One turn moves each row of this set onto another row. After a few examples, where does it send each row asked below?
j15: [ 15 -10   1  -2   1   2 -13   8  -8  -2 -14  20  -7 -10   8   9   3  -8
  -3  -1  -1  -1 -15  -8  11  -8 -19   1  14 -10  -7  -8   0  15  -3  -1
 -18]
j502: [  0  -6   8  -7  14   5  10  -3   4   3  -1   9   6  -1   0  -2  19   3
  23  -8  12  -7 -10  21  -2   7   1  10   6   2   8 -14  -5   5  -6  -5
 -15]
j200: [ 15 -13 -12 -11  17 -13  -9  -7  21   7   0   1  -2 -10  -8   1   4   4
  -2   0 -18 -13  -5   6  -5 -14 -14   3   0  -3   9  -6  -2 -12  -7 -14
 -25]
j868: [ 15 -11  -5 -14   6   2  -9   1  12   3   0  12  -3 -22  -5  17  14  -5
   3  -4  -1 -16   0  -5   6 -14 -18  11  -5 -14 -10   3 -10  -1  -3   4
 -25]
j794: [  5 -10  15   4  -2  11   7   1   4 -22   2   5   0   0  -6   5  13  -6
  19  12  -8   1  -4   8   6   7  -8  14  10  11  -2  10  -8  -3   5   9
  -7]
j17: [ 16 -14  -3  -9  10   2 -13  -2  11   3  -4  11  -4 -19  -4  20  13 -10
   1   0  -6 -18  -2  -7   4 -13 -19  10  -7 -14 -10  -1  -9  -1  -8  -1
 -24]
j511: [  6 -11  16   5   1  11   6   2   5 -20   3   5  -1   1  -8   6  11  -8
  23  10  -8  -2  -3   5   9   9  -8  15   7  12  -1  10  -8  -1   1   6
 -10]
j693: [ 16  -3  11   8   5  -3   9  -1  -9 -14  -5  12  -2   7  -2  -8   9 -12
  15   3  -7  -6  -5  13  -2  15  -5   5  16  12   3   6 -11   0  -6  -9
   3]
j172: [ 15 -11 -16 -13  18 -13  -6  -6  20  10  -2   3  -2 -13  -7  -3   3  12
  -2  -2 -14 -13  -2   7  -2 -16 -10   6  -1  -6   9  -5  -5  -9  -4 -12
 -22]
j735: [ 18 -10  -2  -5  -1   3 -12   8  -6  -6 -12  20  -6 -13   8   6   2  -6
  -2  -3   3  -2 -18  -8  13  -6 -14   2  14  -6  -5  -3   0  13   2   2
 -19]
j758: [  1  -6   5  -6  12   5  10  -7   1   0   0  10   6  -5  -2  -1  17   4
  24  -8  13  -8 -13  23   0   2   3  12   6   2   6 -14  -4   7  -4  -8
 -14]
j59: [ 12 -11  -1  -3   1   6 -11   5  -6  -2 -16  23  -8 -14   5   6   7  -8
  -2  -3   2   0 -20  -8   9  -9 -16  -1  12  -8  -4  -5  -2  13  -3   1
 -19]
j633: [ 13  -6 -11   0  -2 -14  -9   2   7  -8 -13   9   1  -7  -5   2   9   2
   6   1 -13  15 -17  -8  13  -2 -20   9  27 -17   1   0   0   9   5 -15
  -2]
j995: [ 12 -12  -3  -9   6   2 -13  -1  12   4  -4  14  -5 -22 -10  17  17  -7
   2  -2  -2 -20   0  -5   3 -15 -18  11  -6 -12  -6   2 -12  -3  -7  -4
 -27]
j237: [ -4 -10   7   5  16  -2   7   0   4 -11   6   7  -1  -3 -13  -2  28   4
  20   7  11  -7   4  16   2  -2  -5  14  -2  -6  14  -9  -6  -4 -19   2
  -4]
j861: [ 16  -2  10  12  11  -6  11  -1  -4  -3   3   7   0  -1 -25  -5  20   7
  10   6  -8   0   8  10  -3   6  -2   9   8  -2  13  -2  -9  -4 -14 -10
  10]
j756: [  9 -12 -15  -4  -9 -20  -5   8  10 -15 -15   3  -4   6 -14   6  29  -7
   6   8 -10 -14  -4   5  13   0 -18   9  12 -23   3   3  13  -7  -2  -5
   0]
j53: [ 19  -2  -9   1  -3 -17  -9   4   6 -10 -12   7   1  -8  -8  -1   6   2
   3   1 -15   7 -13  -7  18  -3 -20  10  29 -14   1   2   2   9   7 -12
   1]
j867: [  7  -6  15  -6   5  13  12   0  11   4   1   2   9  -5 -17  10  13   9
  21  -3 -11   4  -6   7   3   9   0  12  10   8   1  -4  -5   5   6  -3
 -15]
j999: [  8 -11 -14  -4  -7 -19  -6  10  11 -16 -15   8  -1   4 -14   8  29  -8
   5   8  -9  -9   0   4  10   3 -18  11  16 -22   2   7  10 -10   3  -3
   3]
j888: [ 13 -11 -15 -10  15 -15  -9  -6  18  10  -2   2  -3 -10  -9  -2   2   5
   1   0 -15 -15  -1   6  -4 -15 -10   4   1  -1  14  -3  -3 -10  -6 -17
 -22]
j368: [  7  -6  11  -3   3  15  14   0   6   2  -2   3   9  -7 -17  10  14  10
  18  -2 -10   6  -5   8   3   7   0  16   9   5  -2  -5  -5   4  11  -5
 -13]
j669: [  6 -17 -19  -9   5 -17  -2   7   5  -6 -13   7  -9   9  -4  -7  14  -2
  -6   4 -10 -18  -5  15  -1  -6  -8  -5   5  -5  11  -8  19 -13  -8  -4
 -18]
j611: [ 11 -10 -16  -5  -8 -21  -3   8   9 -20 -13   9  -4   1 -17   3  25  -6
   4   7  -9 -15   1   5  13  -2 -18  11  14 -20   1   5  11 -10  -2  -2
   3]
j126: [  7 -15 -17  -8   5 -16  -4   8   4  -5 -15  10  -7   8  -4  -7  12  -6
  -5   8  -7 -19  -4  15  -1  -4  -7  -6   6  -4  17  -3  19 -14  -5  -2
 -12]
j489: [ 16  -5  -6   1  -4 -17 -11   5   7  -8 -13   7   0  -5  -7   3  11   1
   4   3 -14   9 -16  -5  15  -5 -23   9  26 -17   3  -4   1  11   4 -15
   0]
j499: [ 15   0   6  14  11  -7  11   0  -8  -2   4   2   1  -5 -23  -4  19   6
   7   5  -6  -4  10  11  -3   4   0   9   7  -1  13  -1  -8  -5 -10 -10
   8]
j884: [ -3  -7  10   7  13   0   5  -1   2 -12   8   6  -1  -9 -13  -2  27   4
  17   7  13  -9   4  18   3  -7  -3  12   1  -4  14  -9  -6  -5 -17   2
  -6]
j924: [ 17  -3   7   9   4  -5  10  -3  -9 -13  -1   8   0   8  -1  -7   8 -13
  13   4  -5  -7  -7  16  -5  13  -2   7  14  11   4   7  -9  -1  -3  -7
   6]
j315: [ 13 -16 -18 -10   6 -17  -3   4   4  -7 -15  12 -10   5  -4 -11  11   1
  -7   4  -4 -20  -4  18  -1  -7  -6  -1   3  -5  13  -7  18 -14  -7  -3
 -13]

j237 moves to j502
j669 moves to j200
j172 moves to j868
And these:
j758 moves to j368
j888 moves to j995

One turn moves each row of this set onto another row. After a few examples, where does it send each row asked below?
j550: [ -1 -19 -21   1   2   2 -19   4  -2  -7  17   9   5  12]
j953: [  4  -4 -16 -11  -7 -15  -8   8 -16  14  15   3  12  -4]
j249: [ -5 -14  -7 -13   6   2  -6 -17   1 -15  19   0   6  -2]
j736: [  1  -7  10   4  -9 -10   9   2 -16   3   1   1  -2  -1]
j247: [  0 -26  -7 -10   3 -11  -4  -6   2 -18  12  18  -1   4]
j139: [ -2 -18 -21   0   2   1 -19   4  -2  -6  18   7   5  11]
j148: [  3 -23   2 -13   9  -2  -3   2  -1 -19  15  13  -3  10]
j476: [ 10  -1  -7  -9  -5  -5  -7  16 -17  13  15   7  12   2]
j146: [ -1  -7   5   3 -10 -15   9  -4 -15   3   0   0  -2  -4]
j4: [ -2 -13  -5  -5   1   3  -5 -18   3 -19  17  12   8  -2]
j560: [  0 -12   2 -10   6  10  -4 -11  -1 -18  20   6   6   2]
j135: [ -2  -7   7  -1  -7 -13   8   0 -16   4   2  -6  -3  -2]
j926: [ 12  -2   3  -9   2  -9   0   1 -19  12   0  -1  12   1]
j572: [  9  -3 -12  -2 -12 -12  -7   9 -14  11  12  18  14  -4]
j304: [ 15  -3   3  -2  -4 -11   0  -2 -17   9  -3  12  13  -1]
j314: [ -2 -26  -6 -18   9 -11  -5  -4   0 -16  16   4  -2   5]
j936: [ -1 -18 -21   1   2   3 -19   5  -3  -7  18   8   5  12]
j243: [  9  -5  -5  -7  -3 -19   0  -7 -17  13  -2   2  13  -5]

j572 moves to j476
j4 moves to j560
j243 moves to j304
And these:
j247 moves to j148
j736 moves to j135

One turn moves each row of this set onto another row. After a few examples, where does it send each row asked below?
j87: [  7   0  -3   7 -20 -23  -8  -3  11 -21   3  -4  14 -14 -19  -2  -3   6
  14 -13]
j882: [ -3  -8 -13  10 -15 -10  -5  -5   5 -16  -6  17  11   8  -1   5 -11  -4
  29  -6]
j768: [  2   3 -16   4   5   8   3  -9  -3 -13   3   8  -1   1 -18   5   2  -8
  21  -1]
j111: [ -3   0 -17  -2   0   0  -1   0   1 -20  12  -6   2   4 -25   0 -11   2
   8 -33]
j745: [  6   2   3   7   7   2  -4  16  10  -6   1  14  20  10 -11  -1  -7  -2
  13   2]
j555: [  9  -7  -3 -10  -4 -10  -5   5  16  -8  17  -2  24   4 -27 -19  -6   8
  19 -24]
j400: [ 11   3   3   7   6  -1  -6  19  16  -8  -5  16  20  11 -16  -2 -11  -3
  17   1]
j346: [-10  -1   2   1 -13 -14   3 -10   9 -11  10  -4  14  -9 -10  -2 -10  18
  20 -10]
j465: [ -3   0 -10 -14 -13  -8 -15 -11  20  -5   4  -2  25  11 -18 -18  -8  -2
  17 -18]
j891: [ -4   7 -15  -6 -10  -3  -4  -4   5  -8   2  -6  25  11  -8 -11  -5 -17
  12 -17]
j674: [  9   2  -9   6  13   7   2   6  10  -9  -7  16  10   0 -23   2  -4  -8
  21   6]
j398: [ -2   8 -16 -10 -15 -12  -3  -3  23  -6  -8   3  24  10 -22 -14 -19 -11
  23 -12]
j517: [  7  -7  -3  -9  -5  -9  -5   5  15  -7  20  -3  24   5 -25 -18  -3   7
  17 -25]
j422: [  0   0 -11 -13 -13  -9 -16  -8  18  -6   4  -3  26  11 -18 -17  -5  -5
  15 -20]
j312: [  7   2  -9   8  13   8   2   6   7 -10  -4  13  11   0 -20   3  -1  -9
  19   5]
j687: [ -2  -8 -14  10 -15 -10  -4  -3   6 -18  -7  17  11   7  -2   4  -9  -5
  26  -6]
j692: [  7   3   8  -5   9 -17 -20  11   5  -7   9  13  20   0 -20   4   0  -2
  27 -10]
j412: [ -3  -2  -1  12 -25  -8  -5 -10  13 -12   0   5  12  -2  -4   0  -7   8
  17 -13]
j950: [  1   2   9  -7  12 -16 -17   9   8  -3  10  16  19   2 -18   4  -6   3
  31  -8]
j405: [  0   1 -22   2  -7 -10  -9  -1   7 -26  -2   3  -4   2 -26   4 -14 -10
  17 -28]
j930: [  1   0 -18  -5  -2  -6   1   1  17 -17   3   2  -1   2 -36  -3 -20   6
  17 -28]
j402: [  2   1   3 -11  20 -13  -2   6  10  -1  10  17  11 -10 -25   0   3  -6
  24 -16]
j782: [-13   0 -19  -3   0  -2   1  -7   7 -16   4   3  -5   8 -19   4 -21   1
  21 -25]
j966: [ -2   1  -3 -19  13  -9  11  -2  15  -2  12  12   0  -3 -26  -8  -2   0
  17 -21]
j393: [ 10   3  -7 -14   8 -14   2   3  11 -11   9  10   1  -7 -30  -8   8 -12
  10 -25]
j446: [  6   1   3 -10  18 -16  -5   7  11  -5   9  15  11 -12 -26   0   5  -7
  23 -18]
j797: [  9   3 -19   2   1  -1   2  -6  10 -15  -7  15  -3  -3 -30   3  -6  -6
  28   2]
j167: [  0  -1  -1  13 -26 -10  -6  -9  15 -14  -1   7   9  -4  -7   0  -8   9
  18 -13]

j745 moves to j950
j465 moves to j167
j882 moves to j555
And these:
j891 moves to j346
j402 moves to j674
j393 moves to j768
j782 moves to j930

One turn moves each row of this set onto another row. After a few examples, where does it send each row asked below?
j749: [  2   6  12  18   5   1  -1  -5   9 -10 -10  11  11]
j158: [ 4  6  8  5 13  3 35 -6 12  1 -2 15  7]
j120: [ -5  -2   6  21   2  15  23 -17   1   6  -4  32   8]
j230: [-13   3   2   2   9  10  13 -22  19   0   8  19  12]
j549: [-14  18   0  10  -1  13  15   6  13  -6   8  15  -8]
j948: [ -5   3   8   5  -5   8  17 -10  11  -6  25  22 -14]
j169: [ -5  -5   0  18   8  23  26 -15  11  -5  -3   8   2]
j461: [ 15   5   9  16  -8   4   9  -4  -4   2  -3  15 -17]
j725: [-14  -4  15  14  -8  17  16 -15  -5   0  -5  10 -11]
j983: [ -5  -6   9  -7  -1  11   4  -7  13 -17   3  15   1]
j629: [ -7   3  11   5 -14  17  14 -20   9  -7  19  12   2]
j104: [-16  13  13  11 -19  13  14  -6   4  -6   4  18   0]
j454: [ -9   3   7   8 -10 -13  21  -1   7   3   7  11   5]
j203: [ -3   3   7   9  -6  13  19  -5   9   1 -23  25  -5]
j221: [-18   0   8   6   8   8  11 -18  -2  12  -2   8   5]
j331: [  5   7   2  15  -5  -7  13 -13  13 -13   2  27  11]
j487: [  3  24  10  10  -4   3   8  -6  10 -10   2  21 -15]
j21: [ -8   5  12   0   1  12  23 -29  10 -10  -7  16 -10]
j992: [  7   6   1  17  -1  15  20  -5   0   9  -9   3 -11]
j416: [ 2  1 15  2  1 21  8  6  7  3 13 11  6]
j654: [-10   5   6   7  19  13  13  -8   7   2 -16  15  -6]
j443: [ -9   6   6  21 -11  -7  18 -12  20  -9  -1  12  -5]
j22: [  4  -3   3  16  12   7  19  -4 -10  12   0  17   0]
j433: [ -2   7  -7   8   0  -4  21 -17   9   7  18  19  -6]
j709: [ -2   2   4   7   1  10  27 -19   5  15  12   1   0]
j193: [ 11   2   1  27   7   2   8 -14  12   9  -2  10  -6]
j415: [ -7   8   5 -12  -7  11  10 -14   6  -4   6  28  -1]
j524: [ 2  4  6 17  7 -4 10  9 16  3 -9 15 -3]
j648: [ 2 14 10 31  3 -3 12 -7  7  3 12 16 -5]
j491: [ -2 -14   4  12   5   5   0 -13  10  -1  13  15  10]
j225: [  5  -2   9   9  -5   5  30 -23  -7   0   8  18  -2]
j875: [  7 -10  21  16  -8   0  10 -11  13  -1   4   9   9]
j975: [  1   6   8  -5   6   5  19 -14   3   1  -5  -1 -16]
j468: [-6  7 22  2 -2 -3 25 -6 -4  6 -4 17 -8]
j778: [18 10  5 13 -1  8  6 -6 -2 -9  7 24 -3]
j3: [-13  -1  11  -1  -5   9  26 -20  13   7  -2  23   7]
j36: [ 14   4   5   9  -2  11  32 -12   7  -4  -6  24 -12]
j190: [-13   0   5   7   9  -3   0 -22  17  -3   8  17  -4]
j981: [  2   7   9   6   3   5  11  -2  12   1 -10  36   6]
j469: [ 0  3 15 15 -3 29 12 -4 19 -5  1 11 -3]
j341: [ -1   7   4  16 -10  -1  15   1  -5   6  16   9  -6]
j32: [ 12   7  13   7   2   2   4 -23   9  -5  13   8 -11]
j626: [ -2   3   0  11  -2   9  11 -24   4   1  14  -3 -11]
j43: [  6   3  12   7   0  18  -4 -13   7  -2 -15  18   0]
j557: [ 7 -6  9 13  7  2 19  1 24  3  3  3  2]
j571: [ -2   4  11   6   7  14  -4  -6   8   2  14   8 -15]
j255: [ -4   1  14   6   1  15  10 -12  29 -10  -6  17   5]
j667: [-6  4 -4 12  7  4  1 -4  6 -7  1 35  4]

j433 moves to j415
j875 moves to j443
And these:
j983 moves to j749
j709 moves to j3
j571 moves to j491
j454 moves to j104
j255 moves to j524
j725 moves to j169
j22 moves to j225
j32 moves to j190
j461 moves to j626
j36 moves to j975

